In the rows, zero is written as 128.
Each named move below is a turn or a mirror, shown by a few rows before and after it. Which moves, in which order, take the first row of each later pair to the second? The first pair is answered.
V (before -> after):
[135 131  96 124  82 113 168 179 153 135  93 100 125 122 101 101] -> [130 135 102 148 166 123 152 160  85 122  99 102 179 116  99 122]
[124 119 132 129 142 146 118  99 104 135 142 140 169 120 118 138] -> [131 105 132 116  86 132 119 119 151 138 134 126 131 115 111 129]
[127 131 137 141 174 139 125 106 106 128 156 149 135 138 139 142] -> [130 121 132 119  95 129 128 128 161 134 147 143  97 139 129 125]
[128 119 120 101 146 130 134 152 136 106  97 113 179 149 113 135] -> [130 118 121  97 124 123 134 164 161 104  99  99 161 150 107 126]
X (before -> after):
[142 166 137  91 163 158 105 120  98 137 116 145 184  91  87 158] -> [148 168 114  99 126 144 141 166 127 125  86 111 168 104  72 133]
[114 128 128 130 149 133 111 131 127 132 128 130 119 123 123 130] -> [127 125 128 123 124 130 124 140 125 135 122 122 108 118 120 125]
[152 102 188  86 126 118 137 113 150 160 112 149 110 145 150 156] -> [147 105 182  89 116 112 145 114 146 170 104 143  94 146 146 152]
M (before -> after):
[136 121 147 124 106 140 134 115 173 135 159 138  72 139 157 129] -> [127 103 138 106 108 154  97  85 148 138 148 163 108 110 120 143]
[141 161 105 132 141 112 152 166 129 126 125 119 105 127 153 112] -> [140 160 128 130 166 124 123 120 108 132 149 147 113 122 168 124]
[107  90  87 138  66 101 119  53 137 104 117 135 114  81 117 140] -> [125 107  88 140  52  82 152  95 184 101 112 108  96 106 133 132]

(2 to 3 moves a pair)
[115 178  97 188 144 108 156 163 155 128 181  77 124 167 184 141] -> [109 117  47 134  58 138 114 142 143 145  96  98 151  83  92 116]
M, M, V
[167 136 162 123 146 125 112  69 117 150 155 136 115 155 180 178] -> [168 125  99 103  97 106 157 151 150 144  76  83 127 130 128 147]
M, M
[118 102  99 104  78 120 106 181 133 110  71 117 151  81  66  98] -> [101 139 136 155 217 126  94 132  63 115 143 142 188 111 125 135]
M, V, M
[145 145 150 125  85 111 124 106 140 112 186 135  73 153 174 120] -> [136 139  89 116  89 103 165 177 110  91 100  67 137 121 111  83]
V, M, M
[127 116 113  98  69 131 113 161 140 108  74 109 135 111  96 122] -> [120 102 130  98  96 149  74 115 104 127  91 147 148  91  85 132]
M, M, M
[111 101 100 105  93 125 124 131 129 134  92 118 135  94  97 118] -> [116 136 129 148 192 122 152 134  99 119 144 118 147 140 145 135]
M, V
[125 106  90 119 167 139 111  93  90 125 113 133 190  86  89 125] -> [150 128 124 107  70 106 155 144 190 122 137 123  79 144 140 104]
V, M
[131 138 161 102 167 168  98  84 120 136 187 189 106 131 153 138] -> [142 168 176 113 144 136 139 125 144 121 184 161  81 165 189 130]
M, M, M
[101 127 130  85 219 104  97 135  90  94 131 159 162 140 145 166] -> [108 126 158  77 183 113  82 108 123  99 163 169 127 157 166 178]
V, M, V
[160 148 106 175 180  70 157 186 107 140  88 114 174 143 122 119] -> [167 159 121 180 177  61 167 187 116 135 112 118 152 172 155 114]
M, X
[149 156 126 127 139  64 119 142 157 117  99 110 109 122 170 160] -> [146 143  87 118 156  81 113 135 110 114  83 116 154  93 135 160]
V, M, M
[148 153 173 119 101 113 143 103 180 152 191 147  72 184 163 160] -> [149 156 154 108  69  89 169 170 190 139 146 112  73 178 144 143]
M, M, M
[142 161 140 138  93 118 141 164 171 125 142 113  81 155 163 120] -> [136 134 104 121  68 126 142 187 162 122  90 101 103 129 121 105]
M, M, M
[110 113 147 108  45 129  97 133 159 139 125 168  81 119 115 136] -> [107 100 101 107  77 132 108 160 127 128  71 146 144  87  71 125]
X, V, M
